In the rows, zero is written as 100.
Named turns come first, each shown by rows before and after it. Which turns, in which order, take the first row of each pair that follows to the second? Write the first one first, as in the answered first pair.
S:
84	82	94	94	82	108	82	95	117 => 84	76	97	100	88	108	78	90	110
107	95	88	68	131	125	126	87	84 => 106	112	81	52	106	108	123	105	104
122	107	99	72	124	122	77	89	101 => 122	111	101	69	124	123	81	90	105
95	91	103	87	98	101	109	116	105 => 95	101	92	92	93	95	90	116	103
D:
117	84	106	94	135	117	113	89	85 => 120	82	107	99	140	117	112	89	83
122	134	113	95	119	95	116	128	104 => 118	140	104	86	120	95	105	124	101
121	103	137	126	101	76	101	111	94 => 124	121	126	115	105	75	80	101	82
R:
102	113	118	100	107	87	85	85	78 => 94	98	125	119	104	85	96	90	90
94	99	103	128	98	94	92	99	105 => 92	90	107	120	90	101	104	102	119
67	88	87	87	83	99	56	99	98 => 65	83	91	98	83	97	55	99	100
Then:
Between the rows of a pair lie 2 to 4 turns.
127	70	135	123	119	109	143	95	102 => 130	110	107	61	77	89	123	130	133 -> R S
108	117	99	50	105	86	104	100	76 => 101	115	91	57	78	72	96	109	93 -> D D S
115	85	113	160	100	100	128	91	120 => 122	100	103	91	86	114	148	114	147 -> S R
114	142	82	70	83	72	100	136	117 => 112	136	88	128	126	81	65	90	63 -> R S
110	100	100	139	92	71	103	105	95 => 117	91	111	127	115	91	127	95	84 -> S D S
109	75	132	124	101	105	130	102	113 => 111	109	107	71	82	97	116	125	127 -> S R
89	94	108	142	89	61	85	99	107 => 96	73	127	131	127	90	129	90	99 -> S D S
